In the data rows, zero lies at 4.5, halfway between 4 and 5.
Some points:
[4 2 6 3 3 5 4 6 2 7 3 5 7 5 4 6 4 5 5 8 7 5 6 5 3 4 3 5 6 3 3 6 4 5 5 2 5
 6 3 2 5 5 2 2 4 5 4 3 3]
[8 4 7 4 4 6 6 4 4 5 4 3 6 1 4 3 3 5 5 5 7 4 5 8 4 5 4 6 8 3 3 8 7 6 5 3 6
 2 5 8 6 4 5 4 4 6 5 6 4]
[3 4 4 7 5 2 3 7 4 7 5 2 3 5 4 4 8 4 3 3 6 8 3 2 5 4 6 6 3 2 5 7 3 3 5 4 5
 6 7 3 5 5 7 9 4 6 4 8 5]
[6 4 3 4 4 4 5 2 3 2 6 4 5 3 6 9 6 6 5 3 6 7 0 4 5 5 4 3 4 5 4 3 5 5 2 3 3
 3 3 3 5 3 4 9 4 4 4 3 3]
[5 2 4 2 4 6 1 5 4 3 2 4 5 5 4 5 5 6 6 6 0 3 3 4 9 5 3 6 4 5 2 4 5 4 4 5 4
 2 7 7 4 6 6 3 4 4 4 3 7]
[4 4 4 2 2 6 7 5 4 5 3 4 3 5 6 3 3 4 3 3 4 2 2 3 4 1 7 2 4 2 6 4 4 6 6 6 7
 4 3 2 3 6 4 7 6 0 5 3 6]
[6 3 3 2 6 4 7 4 5 5 5 5 5 6 5 6 5 6 3 6 6 4 6 7 5 1 6 4 7 5 4 6 4 2 5 4 4
 4 3 8 4 4 3 4 3 9 5 4 6]
[5 5 7 3 4 4 3 3 2 5 6 4 4 4 6 6 4 4 1 8 5 4 7 6 5 3 4 6 6 4 6 7 4 3 3 5 2
 6 5 4 4 5 2 4 6 3 5 7 3]
[5 5 5 6 9 5 8 7 2 4 5 5 5 4 5 6 6 3 3 4 3 4 6 6 4 8 4 5 4 5 4 5 7 5 8 7 7
 3 4 4 4 5 4 4 6 5 3 5 6]
[1 4 5 6 5 1 2 3 4 1 4 3 4 5 4 4 5 2 4 4 4 2 2 4 1 4 5 2 3 1 2 3 0 4 5 4 3
 3 5 3 5 6 5 5 4 6 4 9 3]
[4 4 5 2 3 5 4 3 2 5 7 6 2 3 2 5 5 5 3 5 7 5 7 4 5 6 4 4 8 3 5 6 3 3 5 4 3
 3 3 2 5 6 3 2 6 7 3 3 5]
[5 2 2 7 3 6 3 4 6 4 8 4 7 5 6 6 2 4 5 3 8 2 4 2 3 4 6 5 5 5 7 8 4 8 7 5 5
 4 5 7 4 5 4 5 3 3 5 3 5]
[6 5 5 6 4 1 3 5 3 3 4 5 1 3 5 7 7 4 5 1 7 2 6 3 5 3 2 0 2 5 6 4 3 5 3 0 4
 4 5 3 6 0 3 8 4 2 5 6 6]
[6 6 4 4 4 4 4 6 7 5 4 6 4 4 4 5 5 3 4 1 5 7 3 3 6 6 9 4 3 1 4 4 3 7 3 5 3
 6 3 3 4 4 2 4 3 6 7 8 3]
[6 7 3 4 5 5 5 6 3 1 4 7 6 4 2 3 4 7 5 7 3 7 4 3 4 1 3 3 4 6 4 4 7 7 3 6 4
 5 4 6 4 0 7 3 5 6 3 5 3]
[5 5 4 9 3 6 2 7 5 5 5 7 5 8 4 3 4 6 4 4 3 6 7 8 7 5 3 4 4 4 5 3 5 5 5 4 2
 6 4 7 6 6 7 6 7 4 7 4 5]
[3 2 5 4 7 3 8 4 7 7 5 7 3 4 3 6 4 7 3 4 5 4 5 4 3 8 3 4 3 5 6 5 6 3 5 6 7
 4 4 5 5 6 6 4 6 3 5 7 5]
[6 5 5 3 7 7 3 7 6 2 4 5 3 7 7 3 4 3 7 6 5 6 5 6 7 4 3 7 4 7 8 3 3 5 4 4 6
 6 6 4 7 6 8 4 7 5 3 6 5]
[3 7 4 7 5 2 2 1 3 4 5 5 4 4 7 2 5 6 6 6 4 5 0 6 4 5 3 8 6 5 4 2 5 1 5 4 9
 7 4 5 4 2 4 0 3 4 6 4 7]
[6 1 3 3 5 4 8 2 2 6 5 6 5 4 4 1 3 3 4 2 2 3 6 6 3 6 3 5 2 4 3 3 5 3 5 3 4
 3 4 3 1 4 4 3 4 4 2 4 3]
[5 5 5 6 6 6 4 7 7 3 4 5 4 8 4 3 4 6 3 4 4 4 6 5 6 5 3 5 5 6 0 5 2 4 1 6 5
 5 6 4 4 3 6 5 6 4 6 1 4]
[5 3 6 4 8 4 6 2 6 8 3 7 6 4 4 5 4 2 6 4 4 3 6 6 4 6 3 4 6 3 5 5 8 5 4 9 5
 7 4 5 4 5 5 6 2 5 4 3 4]
[4 2 4 4 4 6 3 2 5 3 2 2 4 3 7 3 5 4 5 3 3 9 8 2 2 4 8 2 2 5 5 4 4 7 4 7 5
 4 2 4 5 5 2 5 3 5 8 4 5]
[4 9 3 3 1 5 6 3 4 6 0 4 3 5 7 5 5 5 3 2 4 2 6 3 2 5 6 3 2 5 6 6 5 5 7 5 4
 6 6 2 5 9 6 6 3 4 4 5 6]
[3 6 4 6 4 6 3 5 6 4 7 5 9 3 3 7 3 1 3 3 6 4 6 0 2 2 5 5 4 2 4 3 4 4 3 2 4
 3 7 6 5 7 3 4 3 2 3 5 5]
[1 6 3 4 5 4 2 3 4 5 1 3 3 3 1 3 2 2 6 3 3 4 1 4 4 4 3 9 4 6 6 4 3 2 4 3 4
 7 2 7 4 2 2 2 8 5 4 3 4]
[5 4 6 5 5 5 6 5 6 2 5 2 4 7 3 2 3 6 5 4 1 6 3 4 9 4 3 1 5 6 2 5 7 3 5 3 4
 5 5 5 5 6 5 2 2 4 5 2 3]
[2 6 6 4 7 4 3 6 5 8 5 6 1 4 3 6 3 5 4 6 2 3 6 6 0 6 5 5 5 5 6 4 8 4 5 3 5
 3 6 2 3 6 4 7 5 5 3 4 5]
[2 6 6 5 3 2 5 6 5 4 6 4 7 4 8 4 4 6 9 5 4 5 4 4 6 7 6 8 8 7 3 3 5 1 5 5 7
 7 4 8 1 2 6 4 7 5 5 5 6]
[2 6 3 6 3 4 5 6 5 5 9 3 6 4 5 6 5 1 4 4 6 4 3 5 4 4 4 4 2 4 7 5 3 9 2 4 4
 4 8 5 6 6 3 4 4 6 4 6 7]
[4 3 3 6 3 4 3 7 6 4 3 2 4 5 4 2 5 7 4 7 4 3 3 6 9 5 2 3 5 5 4 2 5 3 3 7 3
 2 3 6 3 4 5 3 1 3 2 2 1]
[6 5 5 4 7 7 7 1 6 6 5 6 6 6 3 4 8 7 6 8 8 5 5 6 7 5 7 6 7 6 5 6 5 6 7 5 4
 3 5 6 5 5 2 5 6 5 6 6 4]
[7 6 6 3 4 6 4 5 5 5 6 5 6 3 3 4 6 3 4 7 3 5 3 4 4 5 6 3 3 7 5 3 3 5 4 5 2
 5 3 6 6 1 9 2 4 5 5 2 4]
There is one direction along which these points spread out most. Take the direction at right angles to it along which they spread out most. Go by this last direction. For each point below, how far along it does it lie, from 0 to 99? The average is 50, and the first point in the table lies past the average. One standard deviation of the points above along it is 16.
[5 2 4 2 4 6 1 5 4 3 2 4 5 5 4 5 5 6 6 6 0 3 3 4 9 5 3 6 4 5 2 4 5 4 4 5 4
 2 7 7 4 6 6 3 4 4 4 3 7] 35
[4 3 3 6 3 4 3 7 6 4 3 2 4 5 4 2 5 7 4 7 4 3 3 6 9 5 2 3 5 5 4 2 5 3 3 7 3
 2 3 6 3 4 5 3 1 3 2 2 1] 30
[5 5 7 3 4 4 3 3 2 5 6 4 4 4 6 6 4 4 1 8 5 4 7 6 5 3 4 6 6 4 6 7 4 3 3 5 2
 6 5 4 4 5 2 4 6 3 5 7 3] 64
[4 2 6 3 3 5 4 6 2 7 3 5 7 5 4 6 4 5 5 8 7 5 6 5 3 4 3 5 6 3 3 6 4 5 5 2 5
 6 3 2 5 5 2 2 4 5 4 3 3] 67
[3 7 4 7 5 2 2 1 3 4 5 5 4 4 7 2 5 6 6 6 4 5 0 6 4 5 3 8 6 5 4 2 5 1 5 4 9
 7 4 5 4 2 4 0 3 4 6 4 7] 36
[3 2 5 4 7 3 8 4 7 7 5 7 3 4 3 6 4 7 3 4 5 4 5 4 3 8 3 4 3 5 6 5 6 3 5 6 7
 4 4 5 5 6 6 4 6 3 5 7 5] 72
[5 3 6 4 8 4 6 2 6 8 3 7 6 4 4 5 4 2 6 4 4 3 6 6 4 6 3 4 6 3 5 5 8 5 4 9 5
 7 4 5 4 5 5 6 2 5 4 3 4] 76
[4 4 5 2 3 5 4 3 2 5 7 6 2 3 2 5 5 5 3 5 7 5 7 4 5 6 4 4 8 3 5 6 3 3 5 4 3
 3 3 2 5 6 3 2 6 7 3 3 5] 69
[2 6 3 6 3 4 5 6 5 5 9 3 6 4 5 6 5 1 4 4 6 4 3 5 4 4 4 4 2 4 7 5 3 9 2 4 4
 4 8 5 6 6 3 4 4 6 4 6 7] 44
